Each row of A is roughly a mix of the hidden directions of one of 3 groups; some rows fit no group.
A (110 x 10):
[[-35  27  62 -32   0   1 -38  17   1   0]
 [  0  14   1  37 -66 -42   9   8 -27   8]
 [-20 -25 -36  68  18  11  17   4   6  30]
 [ 23  54 -17  32 -36   3  14 -43   6  21]
 [-10 -54  -2 -17  41  -3  -4  44 -29 -29]
 [ -9 -13 -42 -38   6  -9 -65  13 -16 -18]
 [  0 -41 -44 -25  41  -3  47 -16 -12 -13]
 [  7  -2 -19  42  16 -18 -57  51  -1  -1]
 [  0   5  11  29 -53 -57  -4   2 -36 -16]
 [ 53  -6 -25  -4 -58  -3   5  -4   7 -41]
 [ 12  -1 -24  48   1 -14 -58  45   6  -8]
 [ -3  41  18  32 -55  20 -17  10  35  25]
 [ 30 -21 -17 -22   2  15 -36 -67  11 -20]
 [ 11 -10  -1 -33   5 -17 -31  75 -19   5]
 [ 41 -28  52  27 -27  15 -14 -11  28  27]
 [-12 -65   4  -4 -45 -13  11  31  -9 -31]
 [-27  35 -18  37 -40  33  25 -11 -16 -37]
 [-11 -15  83 -11   6 -16   8  22 -19   8]
 [ 26 -13 -27  28 -14  -5   9   4 -76  14]
 [-39  -9  -4  37 -30 -52 -23  -9 -25 -29]
 [ -3 -46 -28 -33  40 -17  29 -14  -6 -39]
 [-29  16 -22   9   1  16  73 -29   7  22]
 [-24  34  48  32 -42   4 -35   8 -10  21]
 [ 44 -17  43  37 -28   9  -7  18 -10  43]
 [-53  18  -8  -1 -44   2  25  21 -15 -47]
 [-27  -2 -17   0 -24 -10  37  46  20 -55]
 [ 29  -6 -39  54 -33  -2  41   3  -7 -24]
 [ 10 -21 -27  79 -20   6  23   7  -9 -13]
 [ 30  31  26  -5 -15  40  41 -49 -10   6]
 [ 39 -21  -8  -1   1  -9   7 -72  35   2]
 [-11 -40   2  37  -7  13 -28  60 -29  -2]
 [-22 -39 -29 -32  41 -11 -11  11 -49 -18]
 [ 10   8  -8   9  11 -11 -84  30   6 -14]
 [ 45  24  42 -25  40  39  -1 -25   1   1]
 [ 39  -4 -18  -6  15 -11 -15 -72  30  -6]
 [ 13 -23  62 -12  -5 -15 -50  31 -11 -11]
 [-29   6   7 -43 -25 -29  -8   6  63  19]
 [-10  19   7 -72  14  12 -29 -39  13   3]
 [  9   2   0   7 -11   0  80 -44   3   2]
 [-39  -7 -30  45 -11 -37 -23  24 -27  27]
 [-49 -10 -15 -23 -45 -24  13  42 -27 -14]
 [ 13   6 -35  29   9 -17 -62  46  11  -2]
 [-36   3  -8   6 -50  -8  31  45 -20 -35]
 [ 24  48 -13  33 -22  14   7 -60  -1  13]
 [-46  -3 -43 -35  -3 -22  18   6  13 -49]
 [-57   1 -11 -26 -25 -13  -3  26 -56  -3]
 [ -1 -44 -22 -47  51  -1  18  -4   2 -33]
 [ 21   2 -26  43 -16 -64   6 -12 -30 -14]
 [ -7  17  21 -11 -22   2  72 -42  16   7]
 [  6  53  13  29 -46  16   5 -44  12  18]
 [-41   7  35 -53  20   8  -4  39 -23  21]
 [-31 -16  14 -37  58  37 -30  -8  -9  -5]
 [ -3 -25  36  38 -17  10 -67  12  -1 -19]
 [ 35  16 -11   3  10 -20  12 -72  35  -6]
 [ 18  20  73  18   6 -12   0  15 -36  24]
 [ 17 -26   6  21  16   2   4 -77  29  10]
 [  4 -42 -39 -37  55 -10  11  -3   2 -28]
 [-21   4  46  -1  27  23   2  47  38 -33]
 [ 14   6 -15 -26  17  47  -6  37  48  37]
 [ 36 -24 -16  -5  32 -10 -13 -68  22   8]
 [-11 -52  23 -18  28  -3  -5  62  -2 -18]
 [ -3 -17 -83 -12  -1  -5 -15   0  29 -14]
 [ 27 -11  50  26 -43  14  -6 -18  44  17]
 [  5  13 -31  -3  -7   0  70 -41  25  17]
 [-13 -45  -1 -10 -26  -1 -23 -32 -63   8]
 [-36  -6 -49 -11 -15 -14  26   9 -33 -51]
 [-64 -37 -48  21   3 -16   3  10   9  -1]
 [  3   2   5 -58   5  45 -33  -9  33 -30]
 [ 62  18   8 -35  32  33   6 -19  25  -9]
 [ 10  20  62  21  -3  24  51 -21   4  15]
 [-20 -51  -1 -25  43   1  -3  30  -3 -47]
 [-14 -16 -72 -10  16   4 -31  28  23  16]
 [ 60  19   1 -21  44  36  16 -15  19  14]
 [  5  18  44   7 -58  -2  35 -32 -11 -22]
 [-39   5  35 -10 -30  -5   6  68  10  -2]
 [ 13 -27 -28  68 -11  10  35 -29   1  -6]
 [ 11 -17   4 -53  59  41   9  -9   7  -7]
 [-37  39 -50 -18   5  -5  18 -29   3 -41]
 [-30 -13  27  28 -30 -52  10  -7 -43 -23]
 [ 28   9  13 -41   9  -6  18 -72   8 -13]
 [-14  54  10  37 -42  15  32  26  -8 -19]
 [  5 -23 -37  17 -50 -18  21   6 -55  -8]
 [-21  22  42   9   9  22  13  52  38 -31]
 [ 11   2  27   8  20 -18  48 -65  18  14]
 [ 36   7  18  18 -37 -38  48 -19 -31 -13]
 [ 14   7 -31  28   9 -17 -63  47   2  -9]
 [ 35 -29 -23 -15  65  -6 -22 -26  -4  20]
 [ 37  -6 -24   9 -14  -6 -67  19  -7 -38]
 [-28 -23  27 -20   1  21  67 -19 -12  27]
 [ -7 -31   2  41  34  -1 -66  14   2  14]
 [ 26   2 -37 -53 -24  43  19 -12  29  -9]
 [ 36  24 -10 -30  17  63  16 -23  16  24]
 [-47 -15 -46 -42   3 -26   2   7 -34 -22]
 [ 10 -12   3 -29  53  -1 -41 -28 -15  46]
 [ -6 -19  18  63 -32 -26  17  -8 -25 -37]
 [-22  31  15  44 -51   3 -16  20  -4  42]
 [ 36  27  10  35 -46 -25  33 -34 -10 -14]
 [-50  27 -42 -24  20  -4  11   1 -33 -38]
 [ 44 -28   2 -12  48  -7 -17 -15  48  22]
 [-11 -20  52 -25  37  12 -26  17  48   2]
 [ 40  29  63  15 -29 -22  11  -3 -23  -3]
 [  3  27 -23 -23 -14 -59  -3 -52  -9 -20]
 [-26  36  17  -9 -18   7   8  56 -44 -27]
 [  4 -11  12  27  -4   3 -55  44 -38 -35]
 [  3  19 -47  15  -3  12 -58  29 -18 -33]
 [-61 -20  -7  40 -25 -39  -8  14 -21   0]
 [-12  42  30  36 -48  14 -25  10   0  36]
 [ 61  28  17 -28  12  42  14 -15  28   4]
 [-13  36  27  44 -48 -11 -36  11 -12  23]
 [  4 -31  23  -8   4  10  34  40 -19 -62]]

Here is one row of each group, with its name. Which group are the others in?
[-22 -44  11 -44  53  -4 -28  22  -8  -3]
<123>
[  9  -4  -5 -26 -14  -4 -55  65 -14 -13]
<127>
[  5  46  54  35 -31   5 -32  -3  -5  17]
<108>

[ 48  27   8 -25  14  49  20 -38  23  -4]
<108>
[ 24 -11 -40  18 -26 -17   6 -13 -65  26]
<123>
[  3  -4 -51 -38 -13   5 -57  29  18  -6]
<108>
[ -1  38  -9  39 -30  -1  59 -28   9 -19]
<127>
[-70 -35 -12  22 -16 -31   4  21 -13  -3]
<108>
[-44  16  52   4 -31  29   1   6  25 -35]
<123>
[  3  52 -14  32 -35   4  39   3  35 -27]
<123>
[-51   0   3   4  11  21  16  57 -41  15]
<127>
[-40  18 -29 -11  33  15   7 -11 -43 -49]
<123>
